(in the rows, 128 means zero)
The rows of Y fall into a few groups, which share some directions, and each row is roughly a mix of its group's hidden directions.
Y (136 x 10):
[[ 87 105 113 150 112 153  78 118  94 164]
 [ 92 150 107  73 166 130 153 114 138 164]
 [127 186 159 122 121 138 151 178 164 132]
 [142 150  98 147  84  95 166 122 160 165]
 [ 94 164 150 157 121 131 131 100 133 194]
 [ 96 104 130 144 120 140  70 110  90 169]
 [103 146 124 106 143 112 102  50 137 117]
 [176 106 143 183  93 128 112 148 115  99]
 [139 151 140 120 145 130 100 191 183 120]
 [157 114 112 143 105 150 158 201 115 132]
 [ 86 170 126 153 132 146 144 121 147 189]
 [117  78 103 149  89 100 177 123 121 149]
 [ 85 123 110 157 107 163  94 134  96 172]
 [ 82 158 142 160 130 144 134 112 130 192]
 [127  94 113  89 139 111 121  57 108 132]
 [ 90 112 108 150 111 164  91 122  94 174]
 [ 97 151 101  74 161 139 162 122 144 161]
 [137 161 158  96 157 113  65 114 149 142]
 [145 162 102 170  94 117 187 131 138 141]
 [123 146 123 118 125 101  87  55 150 140]
 [167 110 140 191  93 139 115 152 119 101]
 [160 107 105 108 145 124 113 160 126  58]
 [179 102 118 100 128 109 118 149 127  66]
 [132 143 101 139  84 121 165 189 115 106]
 [166 125 154 107 148 108 169 119 168  82]
 [115 119 132 116 162 133  70  66 132 124]
 [ 68 146 132 153 131 149 134 116 128 189]
 [137 203 138 125 148 122  80 144 132 121]
 [162 160 114 132 135 121  50 128 145 121]
 [ 75 157 151 152 131 131 125 109 137 189]
 [ 84 151 116  70 160 126 147 106 145 156]
 [129 111  81  90 113 137 154  72 102 139]
 [177 100 107 106 129 110 114 148 122  66]
 [121 168 134 142 133 123 101 202 156 133]
 [120 196 140  83 147 128 103 121 157 140]
 [ 77 118 118 153 118 141  77 121  94 166]
 [160 110 120 157 118 153 174 189 122 127]
 [149 168 129 113 141 118  52 126 151 138]
 [171 108 162 182  90 128 110 141 118 104]
 [149 111 133 140  96 132 207 130 148 114]
 [123 104 171  85 166 159  96 130 125  94]
 [129 133 120 131  98 118 183 196 120 128]
 [162 104 149 186  93 127 101 135 106  98]
 [122 159 156 161 128 125 101 197 149 123]
 [ 97 117 108 154 107 173  92 140 101 174]
 [151 112 136 129 112 143 207 104 150 114]
 [ 97 135 192 138 138 111  75 139 146 123]
 [105 118 145 127 154 127  79  59 135 137]
 [101  89 161  78 162 150 107 119 113 101]
 [120 128 128 104 162 116  71  70 143 131]
 [140 111 136 161 104 152 151 199 104 124]
 [134 121 113 134 107 136 184 196 113 122]
 [148  86 128  81 139 108 113 138 117  69]
 [133 178 127 102 145 118  59 123 146 141]
 [ 97 139 134 107 134 117  92  52 128 132]
 [173 143 130 110 133 116 182 141 161  83]
 [152 113 121 129 119 158 170 198 108 130]
 [ 90 123 128 168 105 165  97 140  94 169]
 [159 126 116 132 107 150 176 194 117 129]
 [ 89 118 117 156 113 167  92 133  99 178]
 [ 91 121 106 157 110 149  83 138  88 169]
 [153 164 119 165 102  81 142 118 149 172]
 [152 106 122 155 113 157 171 191 115 132]
 [135 179 153  90 144 103  93 107 161 150]
 [131 131 116 152  95 130 173 195 114 109]
 [136 109 127 168 104 137 145 203 112 120]
 [ 77 124 142 149 117 139  79 115  95 171]
 [119 101 111 103 141 125 136  59  97 162]
 [103 124 158 166 150 139  78 171 156 137]
 [147 114 153 142 135 144 164 204 122 135]
 [132 124 166 155 158 117  80 174 161 121]
 [ 80 158 147 154 126 134 129  98 129 189]
 [126 168 108 155 102 118 193 127 139 160]
 [172 132 125 100 134 101 156 138 162  70]
 [133 138 120 140  93 131 187 186 112 115]
 [146 159 114 160  99 117 190 125 152 160]
 [ 78 117 114 148 118 153  86 120  97 176]
 [135 185 146  81 141 123  87 135 161 117]
 [ 97 154 159 140 121 132 143  95 126 197]
 [176 105 160 170  90 118 107 135 116  95]
 [111 128 138  92 161 118  84  67 138 145]
 [100 147 130  87 138 119 114  53 130 132]
 [ 92 152 161 141 123 121 129  89 124 193]
 [171 101 101 104 133 113 116 156 129  66]
 [140 138 133 148 103 128 186 192 122 118]
 [103 120 138 117 157 120  70  67 134 132]
 [ 88 158 142 154 124 146 144 100 125 192]
 [ 89 158 107  77 164 125 148 114 146 164]
 [141 187 133 108 154 151  72 138 143 115]
 [131  86 158 107 160 165  97 136 113  81]
 [139 115 140 151 114 156 168 197 105 122]
 [ 87 148 109  70 163 135 156 115 144 154]
 [149 166  94 162  94 139 180 135 150 138]
 [ 87 157 112  77 161 121 146 107 142 166]
 [151 136 120 146  92 138 186 183 121 129]
 [170 135 133 109 133 112 164 145 168  71]
 [113 181 124  92 143 130  74 135 152 156]
 [116 153 138  94 165 129  63 103 134 154]
 [162 102 148 185  92 122  99 135 105 101]
 [143 181  92 159  93 120 154 144 153 155]
 [164 156 106 167  88 109 171 134 154 143]
 [122  79 158 103 167 146  82 115 108 107]
 [160 128 127 145 107 133 169 202 128 133]
 [180 146 119 107 129 114 162 161 163  87]
 [105  93 163  84 163 142  81 130 117 113]
 [113  85 148 141 113 102 198 120 110 133]
 [162 113 138 109 151 106 170 108 162  76]
 [139  97 127 162 115 161 139 195 101 118]
 [104 141 111 106 134 109  88  55 136 122]
 [180  89 118 109 119 110 118 146 115  71]
 [154 151 174 123 132 141 159 159 181 104]
 [101 135 102 111 132 122  94  52 128 112]
 [112  70  88 144 132 148 131  78 105 126]
 [119  73 112 114 142 134 132  58 117 125]
 [145 120 142 152 110 146 155 206 110 127]
 [149 143 113 128  99 116 183 191 131 130]
 [186  93 107 104 121 123 138 152 118  79]
 [140 126 108 140 106 125 194 186 129 125]
 [179 133 140 100 147 118 173 132 170  96]
 [171 107 154 185  86 132 116 140 112 108]
 [136 177 133 137 149 138  61 163 129 134]
 [132 166 192 129 137 139 146 159 169 138]
 [156 156 140 118 140 102 180 147 163  84]
 [137 168 116 118 128 102  50 142 135 124]
 [177 104 143 182  87 134 121 141 112 104]
 [127  94 149 104 164 149  66 124 111  99]
 [149 175  91 162  87 117 160 145 149 140]
 [175 102 110  88 134 114 129 147 129  69]
 [144 155 163  83 156 117  88  95 161 133]
 [131 146 132 124 172 141  52 109 116 137]
 [108 141 128 115 151  96  94  58 153 127]
 [ 83 147 132  68 162 118 139 112 149 156]
 [151  87 101  97 129 110 111 141 120  64]
 [ 89 150 119  74 166 119 140 104 130 168]
 [ 99 110 120 157 103 166  97 120  86 172]
 [119 148 130 113 139 114  84  52 141 126]]
Here is one row from each group, named. Which group is each of the other rows in?
[103  88 153  94 168 153  87 122 104 109] : <119>
[141 106 131 141 127 159 167 199 106 124] : <4>
[176 134 127 111 146  97 165 144 159  79] : <105>
[ 87 152 102  76 160 126 150 112 145 162] : <129>

[ 90  94 103 117 142 114 135  59 107 125] : <105>
[131 146 126 147  85 125 184 183 116 119] : <4>
[ 99 152  83 116 120 131 175  98  96 162] : <105>
[ 74 157 151 139 137 132 128  96 128 186] : <129>
[123 126 112  84 112 100 155  68 112  96] : <105>
[118 187 151 131 122 128 150 183 162 120] : <105>
[156 126 130 149 105 150 155 202 110 119] : <4>
[148  72 151 149 102  89 173 121 132 136] : <119>
[159  97  97  90 139 134 138 156 125  69] : <129>
[ 94 118 100 162 109 162  95 141  95 172] : <105>
[ 92 161 153 152 126 135 137 107 133 196] : <129>
[ 93 150 113 186 125 164 138 127 119 174] : <129>
[152 187 132 107 149 149  91 113 168 144] : <119>
